Each path is a new rotation, seen through one point. The rows after it are directions, each followed by how far the rotation turns it, in degrees each step (0 if it stays put).
Each turn is a multiple of 5 degrees from 10 to 175, or 0.
Each row of a path follows its step; steps can be skipped.
Rotation 1:
step 0: [ 23.0  20.8   9.5 -12.8   2.7   1.6  -9.0  26.6 -36.6  15.1 -25.9   6.0
  12.0 -29.9 -16.4  14.5   9.9  12.1   2.9 -20.0  27.6  -7.0 -14.6  12.9
   9.6  14.2  13.3 -19.6  19.7]
step 1: [  7.4 -36.9  32.5  -2.5  -2.0  16.8   1.5  29.3 -20.1   7.8  -1.0 -29.7
   7.8  -8.8  -6.8   8.8 -13.5   5.3   7.3 -34.7  17.4  35.9   7.8  -5.0
  -0.1   6.0 -18.5  11.0   8.0]
step 2: [  1.9  -1.9  14.7 -43.1  45.9   5.4  24.2  28.6   9.5   1.0   2.7   9.9
 -13.4  -2.2  -2.2 -18.7 -21.5  10.3 -15.6 -21.9   5.3  18.3   4.9   7.3
  -3.0   6.9  19.5  15.9  -9.7]
step 3: [ 24.2   5.4  12.4 -11.0  27.9  -8.8  -3.5  11.8  -3.6   6.1 -38.3 -11.7
  14.0 -11.3  -8.2  -0.8  18.4  -7.8 -20.0 -32.3   2.0  -7.5 -32.3  15.8
  36.8  -1.3  13.9 -12.2  -8.5]
step 4: [ -6.4 -28.9   7.5  -7.8 -15.5  22.3  14.3   8.9 -29.1  -3.7   4.3  -2.8
  21.3   6.4 -18.1  16.2   2.3 -28.3 -15.8 -37.0   0.3  29.5 -16.3 -15.5
  27.9  -5.0   3.9  18.0   3.9]
step 5: [  4.8  -2.5 -18.0 -20.7  35.4  22.2  14.3  35.0  -2.2 -13.4  29.0  26.5
 -14.7  -9.1 -35.3  23.0 -10.5  -5.6 -10.8  -9.5   9.9  14.0 -12.0  10.2
  -3.1   8.7   5.3  -1.4 -12.2]
step 6: [ 35.4  11.5  11.5   8.5  32.9   6.4  -1.5  25.0 -21.0 -20.2 -27.2  -0.2
   8.0   4.1 -15.9  16.3  36.5  17.8  -6.8 -16.9 -12.6   6.4   0.6  12.5
  13.9  22.8 -14.7 -11.9  -9.6]
step 7: [ 11.7   0.4  21.7 -17.6  -9.0  16.9   0.7  18.1 -48.0   1.3  -4.7  17.4
  32.6  -1.0  15.9   5.4  10.6  -2.2 -11.3 -16.2  10.1  31.5  -6.4  -5.0
  -5.9  14.1   6.2  29.6  22.6]
step 8: [ 27.9  -5.0  -8.9 -13.5  21.2  18.9   7.4  28.2   7.6   5.9  19.5  -1.9
   0.6 -29.8  -6.0   7.6 -18.7  19.5   8.8 -29.4  37.8  19.8 -21.9  16.9
 -13.0  -1.2  12.6   1.9  16.9]
step 10: [-11.6  -5.3  27.5 -37.6   7.6  -6.4   2.1  22.7 -27.4   5.2 -18.2  18.1
 -10.5  -0.4  13.2  -9.7   5.4 -37.5 -20.3 -32.5   0.3  13.1 -20.3  12.1
   9.3   4.8   1.7  18.6  10.5]
Speeds:
[  0.4   3.5 -12.3 -11.1   4.2  -2.7   2.3   7.1  11.5   0.7   6.7  10.7
  -3.5  -1.6   2.4  -0.3   4.9  10.7  -4.2  -5.6   6.6  -5.2  -0.2  -9.0
  -4.4  -8.4   3.0  -8.1   2.4] | 125
[  6.2  -0.8  -9.4   7.3   6.1   3.8   2.5  -4.9   0.2 -10.0   3.1   5.4
  11.8   3.7   2.2  11.0   3.6  -3.2  -9.9  10.0  -2.7   9.1  -7.4  -5.5
  -1.1   0.5   2.1  -1.7 -10.3] | 40
[  0.1   3.6   0.0  -1.1  -1.4 -12.4   2.0  -3.1 -16.3   2.9  -5.5   6.7
  -2.4  -3.6  10.0   7.3  -0.7   5.3   8.2  -7.2  -5.5  -3.9  -5.4  -3.9
   3.0  -6.7  -2.6   0.3 -13.7] | 110
[-11.1   6.2   0.4  -5.5  -3.8  -4.7  14.2  -1.7  -2.0  -3.9  -2.4   1.3
   9.5  14.6  -5.4  -1.2  -4.3   8.8   3.7  -0.1  -6.5  10.8   5.2  -4.9
   4.0  -0.3   1.1   0.3   7.9] | 140
[ 5.2  9.0 -1.0 -3.3 -1.9  2.5 -7.0 -4.3  0.0  4.4  1.7  2.6 16.3  2.3
  5.3 -9.0  8.9  1.8 -1.8 -1.6 -2.6 -9.0 -5.7  4.0  8.8 -3.3  7.0 14.1
  5.1] | 95
[ -3.2 -10.3  -3.3  -5.0   6.6 -12.9  -9.3  -4.8   6.7  -1.5  -0.8  -1.9
   6.5  -1.5  -4.4   8.2   3.0   6.7   5.7   1.2   0.5   3.3  -8.7  13.0
   2.8  -0.9 -11.6  -1.6   7.0] | 140
[ -1.1  -5.2  -0.7   1.0 -10.3  -4.8  -5.1   7.5  -7.8   5.9  -7.2   3.5
   8.1  -1.1   7.6  -2.3   4.6 -12.4  -6.8   0.9   1.3   5.3  -1.2  -5.6
   0.2  -4.6  -3.2 -13.6  12.8] | 110
